Where one turn sends some rows of the set: a few examples, then the rows asked:
k_985: [-28.3   8.0   4.1 -12.7  -2.2  19.5  -3.9   6.0   0.4   2.1  -4.3  38.9
   6.0  13.5 -12.2   3.3  -6.3  -3.6 -15.0   3.6   5.4   1.8  13.2  -1.5
   1.2  18.4 -44.6   4.7  17.3   1.4   5.8]
k_248: [ 25.3  21.5 -12.8   1.1   1.6  30.0  11.7  -9.2 -10.9   2.4  -9.9 -35.9
   3.5  14.8  -5.4  11.2  14.7   9.3  19.8  -3.7 -28.3   2.2   0.9  24.6
  -0.1   0.3  13.9  -6.9   8.8  -8.6   6.0]
k_2: [-18.0  39.9 -14.7 -22.7 -11.5  -1.7  11.3  -4.6  22.5   2.1  -5.5  -2.0
 -25.8   7.3  -5.9   3.9   3.1  16.6  -4.8  -5.0  -5.6   8.6  21.8 -23.1
  -3.4 -18.4  29.0 -11.8  -3.5  -4.9  20.3]
k_229: [ -6.6  -2.6  -8.3 -15.8  -8.4  32.5   3.4  -9.5  -0.7  11.1   0.5 -20.0
  21.8  13.7 -16.4  -8.9  -2.0  -2.3  52.1  -2.1 -15.4  -0.3  20.7 -11.6
 -12.4   7.5  -9.8   1.7  -6.4  13.0   0.2]
k_752: [-45.4  11.6  -1.2 -20.2 -11.7  -0.9  10.1   2.1  33.0   9.2  -4.6   6.5
   5.5   3.7   4.3 -19.6  -1.2   3.0  -4.1  -7.5 -32.7   3.7  16.6 -23.2
 -10.9 -13.1  22.0   2.0  -5.0  10.1   0.2]
k_962: [  3.0  -1.0  13.7 -16.0  11.0  27.3 -11.6  -8.3  12.8  16.5 -23.1  -1.1
  16.8   3.1  -6.0  -1.9  10.8  -5.8  14.5   8.2 -48.5   2.8 -16.2  26.7
  15.3   6.9 -10.3   4.8  30.4  -0.9  -7.3]
k_355: [ -4.7  14.5  -6.8 -17.3   8.7 -19.9   4.6  -4.0  -6.3  10.9 -15.6  21.5
 -38.3   7.9 -12.1   0.1   5.1   2.5  17.7   0.7  14.0  -0.7   2.9  35.3
  -2.3 -22.8 -12.1  13.1   5.5   1.4   5.7]
k_976: [-10.5  17.8  -9.2 -20.4  -4.8  11.1  -0.7  -9.3  17.4   9.9  -9.8 -12.5
 -10.1   8.6 -11.2   1.9   0.2   5.9  19.8   0.9 -46.9   6.2  -0.3  56.0
   3.6 -13.0 -18.8  -0.7  21.1  -0.6   9.9]
k_172: [ -4.8  23.0   1.7 -16.9 -11.0 -13.5  -0.4  -7.8  15.5  -9.7 -29.1 -20.3
  -4.9  16.5 -20.5  11.7   2.5   1.3  48.0  -3.7 -16.8  -0.1  14.9 -27.3
 -18.7  -3.5  -1.2   1.4   3.5   1.9 -13.2]
k_371: [ -4.5   0.1  -1.5  -5.2  -0.1  -7.8   1.7  -6.7  20.4 -13.8   5.4  13.1
 -11.3   5.7  -1.4   3.4   0.4  -1.5 -24.4 -10.1  -6.4   1.5  16.7  24.5
   7.7   5.1  54.9  -5.9  -3.7  -1.4   6.5]
k_290: [ -6.5 -14.2  12.6  -5.9   4.6   7.4   7.2   1.8  -1.7  -0.7 -33.5  13.4
  -6.4  16.1   1.2 -13.7   9.9 -12.4   8.7   1.3 -38.6  -1.9  27.8  25.8
  11.5  36.3  26.1  12.2  -1.5   7.6  -9.2]
k_793: [-17.1  -9.5  -3.4  -4.5   4.4 -26.0   1.2  -0.6  11.1  -2.0  -4.8  13.2
  10.6   4.9  15.4   2.2   6.9  -8.1  -7.1   0.2 -19.5   3.1  32.5  18.9
  10.1   8.5  41.2 -17.0 -15.6  -0.5  -0.5]
k_323: [ -7.7   9.8   8.0 -12.3  -8.3  -8.3   5.6  -5.7   7.4  -0.2  -2.0  -3.5
 -36.5   4.1   3.4 -13.5  -2.9  -0.7   0.5  -1.8 -25.2   8.9  36.3  51.7
   5.0  25.3  22.4   8.9   8.0   6.4  13.9]
k_847: [  1.1  15.6  24.1 -18.6  29.7  -5.7 -16.0   2.8 -20.3  16.3 -19.0  27.8
 -10.8  -9.8  -7.3   8.5   8.9 -13.1  -0.1  12.6   9.1   3.4  -3.5   8.5
   8.9  -3.4  -7.3  18.8  19.8  -5.1   6.7]
k_799: [ -0.7  15.4 -11.7 -23.1  -3.8 -13.7  20.9   4.2  -3.5  21.6   2.3 -15.8
  22.4   5.3  -5.9  -5.5  -9.6  10.3 -10.2  12.7  17.7   2.5  38.5   7.2
 -13.4   9.9   2.1 -29.4 -10.2  -1.2  17.3]
k_7: [-14.1   3.6   5.3 -14.9 -11.0 -13.2 -12.2  -6.7  19.9  -4.5 -18.8   7.7
   2.9  -9.9 -15.0   3.2 -28.0   5.7 -19.7 -14.4  22.6   4.8  -5.4   7.1
  -7.9  -1.3  -5.8  19.4  35.5  -7.0  15.5]
k_326: [ -5.4  -7.1   5.2 -14.7  -4.3  22.9  10.6   0.7  -5.2   5.3  -2.7 -12.6
  35.6   1.2  -3.5  -1.2 -11.9   5.1 -24.9  -3.2  26.4   4.4   9.4  -6.9
  -3.9  11.6  16.0  -5.9  -6.4   1.7   8.5]
k_338: [ -7.4  23.0  10.1 -16.3   9.4   5.4   0.5   2.8  14.8  11.3 -12.1  11.0
   6.9   0.0   4.2  -3.2  11.3   3.7  -8.3   8.5 -18.2   9.8  14.4 -53.4
   2.4   1.6  28.7 -10.5   5.9  -4.2   6.2]
k_32: [ 19.9  23.0  -1.3 -14.8  10.2  20.3 -10.2 -11.7  -4.6   7.7 -24.1 -12.3
  -6.5   5.7  -5.1  23.9  14.3   6.7  20.1  10.9 -24.1  14.1  -2.4  27.4
  23.4  -3.7 -10.6 -12.1  26.0 -15.0  17.3]
k_685: [ -1.7  26.1  34.3 -10.9 -10.0 -16.0  -5.5 -12.0  27.9   0.1 -11.2 -27.6
  -7.1 -12.3 -14.2  -5.5   3.6  -3.7  25.1  -6.5  -2.7  10.1   7.3 -23.3
  -9.2   0.0   0.4   6.3  26.1   9.0  -4.0]
k_351: [ -6.8   7.4 -11.4 -25.9  -3.8  13.3  27.4   8.1   9.5   9.4  -2.9   0.6
  24.3  18.7 -35.8 -17.7 -17.6   5.1 -23.4   1.9  -2.0 -15.2  18.1   8.4
 -28.0  13.4  14.3  -5.1  -8.2   5.5  -0.7]
k_35: [ 13.6  21.1  13.2  -6.8  11.1  19.9  13.4  -3.4   2.7  22.2 -15.1 -34.9
  23.0  -1.6 -10.4  -7.4  22.0  -9.7   6.5   0.8 -42.5  -6.3   2.6  23.7
   8.5  16.8  11.0  -2.7  20.7   2.0  -4.0]
k_401: [ -4.2  16.1 -15.6 -13.0   5.4 -18.6  -6.8   5.9  -0.4  -7.2 -33.9  29.9
  11.1  18.5 -35.5  11.0 -23.0   8.0  -4.2   5.4  -8.0  -3.3  11.6  -6.3
 -27.2   0.6 -13.6   7.6  21.3 -17.7  10.4]
k_362: [  0.2  22.3  10.4 -15.1 -11.7  27.0  17.4 -17.3  17.1  16.6  -1.5 -29.7
  -1.4  -5.6 -39.4 -18.5   8.5  -4.4  28.5 -13.2   6.8   0.4  22.0   8.4
  -1.7   2.4  -3.0  -2.9  13.8  21.0  16.1]
k_444: [-24.0  34.2  22.7 -13.9  -9.6   1.6 -17.0   0.1  10.8 -19.5 -10.0 -19.0
   4.8  -1.0 -28.1  14.3 -13.3  -4.6  17.2  -8.5 -28.2   9.2  11.7 -20.7
 -26.4  -7.7  -1.7  18.2  13.4  -0.4   3.7]
k_885: [-27.1   8.0 -17.2 -22.7 -12.7   6.9   9.7  -0.8  11.4   7.1 -14.1  32.1
 -10.4  24.5 -12.6   2.6  -1.9   0.7   2.8   1.3  13.0  -9.9  17.1   9.6
   4.4  15.6 -43.1  -2.7   7.5   5.0  -2.3]
k_504: [  2.5  13.0  -0.2  -3.8  17.3 -15.5   0.6   5.3   4.4  -8.1   0.1  25.8
   4.0  11.0 -12.1   5.4   4.8  -3.7 -22.9   8.5 -29.0   0.1  31.6  12.5
  -3.9  12.6  45.7 -13.8  -4.4  -9.6   7.9]
k_497: [-27.6  -7.3   3.9 -25.1  14.0  -7.0 -11.5   7.9  -9.4  12.5 -12.3  32.8
  -3.8   8.2  -5.7  -4.6  -7.6 -12.5  12.8   4.0 -16.4  -7.0  -6.1  24.2
 -11.0  -9.2 -13.7  32.7   2.3   5.8  -9.7]
k_301: [-11.6  -5.6  -7.3 -14.6  -4.3 -43.0   1.5  -5.1  15.7  13.6 -42.9  10.4
  17.0   0.9  -0.5  -4.1  -6.3   2.3  12.4   1.4  14.7   0.1  15.0  -2.1
  -0.4   3.5 -19.8  -6.1  20.3  -3.6   0.0]
k_117: [ -7.9  21.4  -6.7 -17.2  -6.8  18.5   1.8  -3.6   1.2  13.3   9.1 -44.6
  13.3   0.4   3.9   4.1  -3.0  -0.8  10.4  -3.8 -47.2  -0.8   6.7  41.7
  -4.2   6.1   5.6   6.0  10.1  -2.2   6.0]
k_678: [ -4.9  35.3  11.6 -31.1   2.6  33.5 -11.4  -2.6  -8.0  13.6   9.6 -24.7
  18.6  -7.3 -34.0   9.2  -7.5 -11.5  20.9   6.1 -14.4   3.6  28.8  -9.6
  -6.0  16.2  -5.0   3.7  10.3   2.2  23.3]
k_723: [  6.8  11.3  12.6   2.7   8.2  15.1  -8.9   1.3 -25.6 -15.9 -16.6   7.3
 -19.0  10.0   4.9  10.5   1.8   0.0  -0.6   7.1 -23.2  18.5  33.6  21.9
  10.6  27.0  24.7   4.2   2.8 -11.0  22.2]
k_38: [ -7.5  15.6   3.1 -17.6  -5.2   4.9   2.1  -4.6  10.8  11.9  -1.1  28.1
 -15.2   7.0  -7.2   0.8   0.3   2.7  -9.1   6.6  28.2   2.2  14.6   1.7
  12.7  21.5 -41.4  -6.4  26.2   1.9   9.3]

k_885 goes to k_38
k_362 goes to k_678
Now find these:
k_301 goes to k_7
k_723 goes to k_290
k_371 goes to k_504
k_685 goes to k_444
k_799 goes to k_326
k_355 goes to k_847
k_2 goes to k_338
k_32 goes to k_962
k_35 goes to k_117

Where one turn sends some rows of the set: a few examples, then the rows asked:
k_840: [ -7.9   4.0  21.5  18.2  28.4  24.4   5.4 -22.4   4.5  -5.2  -9.7   8.8
  -2.4  17.0   0.9  16.4 -17.1  -3.7 -20.1  -0.8   2.2  -0.5  15.3 -12.6
  -1.6   2.4 -18.9  -9.5  -3.4]
k_249: [  0.0   2.7 -18.6 -13.5  -4.1  -8.9  -2.5   4.3  29.3 -10.8   7.4   6.6
  -7.2   8.1  24.3  -3.2 -28.4   0.0  -5.5   9.5   4.0   7.6   6.4 -25.8
   0.4  -6.1  20.2  -6.4 -49.3]
k_336: [  8.2  14.6 -19.2   0.0 -10.0  -9.3  -5.8  -1.0  17.3 -13.3   3.6  15.1
  -1.2  -1.3  13.0   9.1 -43.4   4.3  -3.4  11.3   6.1   4.2  -7.8 -27.6
 -14.0   2.9  28.7  -1.8 -30.6]
k_386: [-10.4 -30.9 -16.2 -26.1 -26.9  -7.2 -11.7  12.9  23.3   0.9  21.7  -9.2
 -13.1   0.3  -9.6  -3.0   0.8  -5.4  -0.4   6.9 -14.6  21.1 -29.0   5.4
   8.1  14.9  10.7   3.8 -19.3]
k_572: [ -5.1  -0.5  22.3  10.1 -25.6   8.4 -11.6 -10.7   6.5 -27.3  -9.2  -8.3
   6.6   0.5 -14.8  -4.8   3.3 -35.6  14.0 -12.7  -1.0 -14.4 -13.2   8.6
   5.6  -6.9 -28.3  -0.5 -13.4]
k_694: [ 10.3  -1.1  -4.3 -13.6   4.7  12.7  23.8  18.6   6.2  -4.9   3.2  -1.0
   0.7 -23.3   4.9  -3.8  -7.6  -8.9 -17.6   9.6  34.3  29.2   3.1  20.1
  -8.0  16.3  26.7  27.3  -5.7]
k_997: [  7.5 -29.6  -2.6 -28.6 -13.3  -3.5  -8.3  16.4  23.4   8.3   4.8   6.1
 -14.6   5.8   5.3  -3.3   8.3 -12.6  -5.9  12.1 -22.4  21.8 -22.5   5.8
  13.7  18.9   1.6  11.4 -14.6]
k_64: [-10.6   6.4  11.1  12.2  19.8  24.9   1.4 -23.1 -10.4  -6.2 -13.3 -13.6
  -0.8  18.7  -9.1  11.2 -20.3  -4.5  -9.4  -7.0   2.8 -16.7  16.5 -15.4
   2.8  -6.0 -15.5 -13.3  -6.5]
k_746: [ -6.3 -28.3 -18.0 -36.4 -11.0 -16.0  -7.2  10.6  23.1   7.6   7.7   5.9
  -2.5  -8.7  -2.9  -3.6   4.3  -8.9   3.4  10.4 -17.9  22.7 -28.0  -2.2
   4.3  12.1  10.1   0.0 -16.2]
k_873: [-20.4  15.5  16.7  19.4 -26.0  10.3 -20.6  -2.3  22.4 -35.4  -4.2 -19.0
   9.4 -12.8 -10.0  -5.6   1.0 -22.2  12.7  -5.1  -0.6   1.2 -10.1  13.8
   9.9  11.4 -12.6 -12.0  -9.2]
k_869: [-13.3   9.8  11.8   5.8 -24.9  16.3 -15.6  -7.8  10.0 -22.9  -6.3 -18.6
   0.4  -9.4 -24.2  -4.6   1.3 -26.2   6.4  -9.1  -7.4 -24.6 -17.4   3.3
  14.9   8.6 -26.6   0.9  -7.8]
k_293: [ -4.0  16.4  16.7   8.6  -4.8  14.9  -0.8   2.4  -6.1  -5.6  11.1  -5.4
  -2.9   2.6 -16.5   1.0  24.2   0.3  20.0 -12.0  21.3   0.3  13.3  11.0
  20.9 -25.1  -9.2  18.0  16.0]
k_577: [ -4.0  -0.8 -29.1 -10.7   2.3 -18.2  -5.4   8.7  15.7 -15.6   1.8  16.4
  -3.9  -0.9   9.9   2.2 -41.5  -0.2  -3.9   8.0  11.8   8.7  -0.3 -20.2
  -7.6  -2.2  30.3   2.3 -32.8]
k_801: [ -4.5  11.8   9.5  24.4   3.8   9.7  -1.2  -2.2  -2.8  -3.2  21.1   9.4
  -8.5  -4.9 -18.1  -7.5  20.5  27.8  18.2   3.6   8.9  -3.1   6.9   2.2
  18.9  -4.5  -5.3  20.8  20.6]
k_791: [ 12.2  -5.9  -3.3 -14.1  -4.8   5.2  37.2  13.2   6.6   2.6   7.2   5.0
   4.7 -27.1  -0.5  -9.0 -10.7   4.6 -11.5  12.1  39.3  17.7   3.9  -0.9
   3.0   7.6  29.6  24.2 -13.8]
k_61: [ -0.1 -13.1 -18.2 -15.9  -1.9   4.0  28.5  24.2   0.1   3.1  13.6   3.3
  -3.9 -21.4   0.4  -0.7  -4.1  -5.4  -8.5   5.5  40.0  28.3  -7.3   0.3
  -7.6  18.5  27.3  14.0  -3.8]
k_342: [ -3.5 -18.5  -8.9 -15.2   0.6  -1.8  25.0  12.9  -6.4   2.9  18.0  -1.6
  -0.5 -23.7  -4.0   0.6 -10.2   7.4  -9.6  10.1  35.6  18.2   1.7  10.1
  -4.3  16.0  25.5  33.1  -6.3]
k_365: [ -3.2  -7.8  26.6  22.7  15.5   7.3   5.2 -26.4 -12.4   0.0 -11.6   2.4
   6.6  17.4   4.0   8.8 -21.0  -4.4  -8.4  -0.4   8.3  -4.9  17.3 -11.8
   5.8  18.9 -15.0 -15.7 -10.5]
k_846: [-10.7 -18.1 -10.5 -27.7 -18.1  -9.9 -13.5  16.8  16.3   6.0  10.8   6.2
  -6.8  -5.3   5.7   8.4   6.6  -4.1   0.9  15.0 -27.6  25.5 -26.3  -1.0
  16.4  20.1   0.8   4.5 -13.8]
k_86: [ 16.2  10.4 -17.8  -6.3   0.0  -5.6  -8.5   3.5  26.2 -14.5   3.2  10.5
  -8.4   7.4  18.7  -5.8 -34.3   5.7   1.7   8.6  -0.7  -0.1  -1.0 -17.0
 -16.0  -7.7  31.5   5.9 -31.7]
k_945: [ -0.8  15.9  10.7  21.5   2.3   5.3   1.3  -5.4  -7.0  -0.6  23.4  -0.7
  -4.8  -7.7 -20.9   6.1  26.3  12.1  14.8  -1.7  21.3   6.2  18.0  11.6
  26.2 -11.2 -13.3  15.8   4.7]
k_661: [ -5.5 -33.3 -10.9 -27.6 -16.6   3.1   6.6  16.6  26.8  -4.1   9.0   1.6
 -11.0  -9.1  -8.1 -13.0   7.3  -5.4  -9.2  15.1 -18.9  27.3 -22.8   9.1
  16.9   7.2   2.2   6.8 -22.0]
k_105: [-10.0  25.4  16.9  12.0   6.1  15.0   3.6  12.0   1.6  -4.5  17.4   8.1
  -9.2 -12.2  -0.8   0.1  21.5  12.8  15.9  -2.7   6.7 -14.8   6.8  -0.3
  20.3   3.4 -13.1  31.9  14.8]
k_212: [ -2.1  -6.5 -10.2  -9.8   5.0  15.9  25.8  13.5  -4.3  -1.7   6.7   5.3
   3.2 -29.8   0.5   7.3  -5.8   4.2 -14.1  17.0  31.1  32.5  -5.1   7.2
 -12.1  21.0  19.4  19.7   2.3]
k_446: [ -6.0  -2.2  21.2  17.6 -31.5   6.3 -17.2  -7.4  17.8 -27.6  -6.7 -14.2
   1.5 -11.6 -22.4   0.8   2.4 -23.3  24.6   1.6   1.3  -9.5  -9.7   7.2
  14.0   5.6 -24.3  -6.4 -16.2]
k_488: [ -6.2  24.2  20.7   8.7 -24.2  20.8  -9.9  -5.7  19.7 -24.3  -9.0 -12.3
   6.9  -8.8 -18.2  -7.0 -11.8 -21.3   1.9 -13.3 -14.4  -7.6 -23.1  10.1
  14.9  15.3 -10.6 -10.3  -4.1]
k_287: [ -3.9  -4.6 -17.9 -11.1  -1.1 -15.1  -6.5  -8.4  21.9  -7.9  10.9  -1.8
  -0.2   3.5  15.2   7.8 -37.7   1.4  -3.9   8.3  13.8   4.3   3.2 -21.3
 -20.8  -1.4  29.0  -1.3 -37.1]
k_10: [-10.7  20.1  10.9  13.2   4.9  11.7   5.3  -0.5  -7.8  -2.8  17.3  -6.0
  -4.0  -8.1 -15.7   7.3  25.3   2.3   1.4  -6.8  17.0 -13.8  12.5  -1.4
  19.0 -13.9 -15.9  28.3  17.1]
k_516: [ -1.0  -5.7  15.5  24.9  18.7  14.3   8.6 -22.6 -20.6 -11.5  -8.1  -9.6
   0.4  13.4  -4.6   6.2 -20.7   2.0   6.7  -1.3   1.6  -5.7  21.7  -5.5
   1.2  -1.0 -13.5 -20.7 -21.6]
k_183: [ -1.4  -0.6  10.5  10.6  18.9  24.7  -0.3 -22.9 -22.0 -10.2 -10.9   1.5
  -1.7  23.5  -4.2  -1.5 -18.4  -2.4   7.8  -9.8  12.2 -12.6  17.7  -2.6
   2.7  -9.2 -20.9  -8.2 -13.5]

k_64 goes to k_869
k_293 goes to k_183
Now find these:
k_287 goes to k_386
k_661 goes to k_791
k_446 goes to k_945
k_212 goes to k_336
k_105 goes to k_840
k_577 goes to k_746
k_694 goes to k_86
k_873 goes to k_801

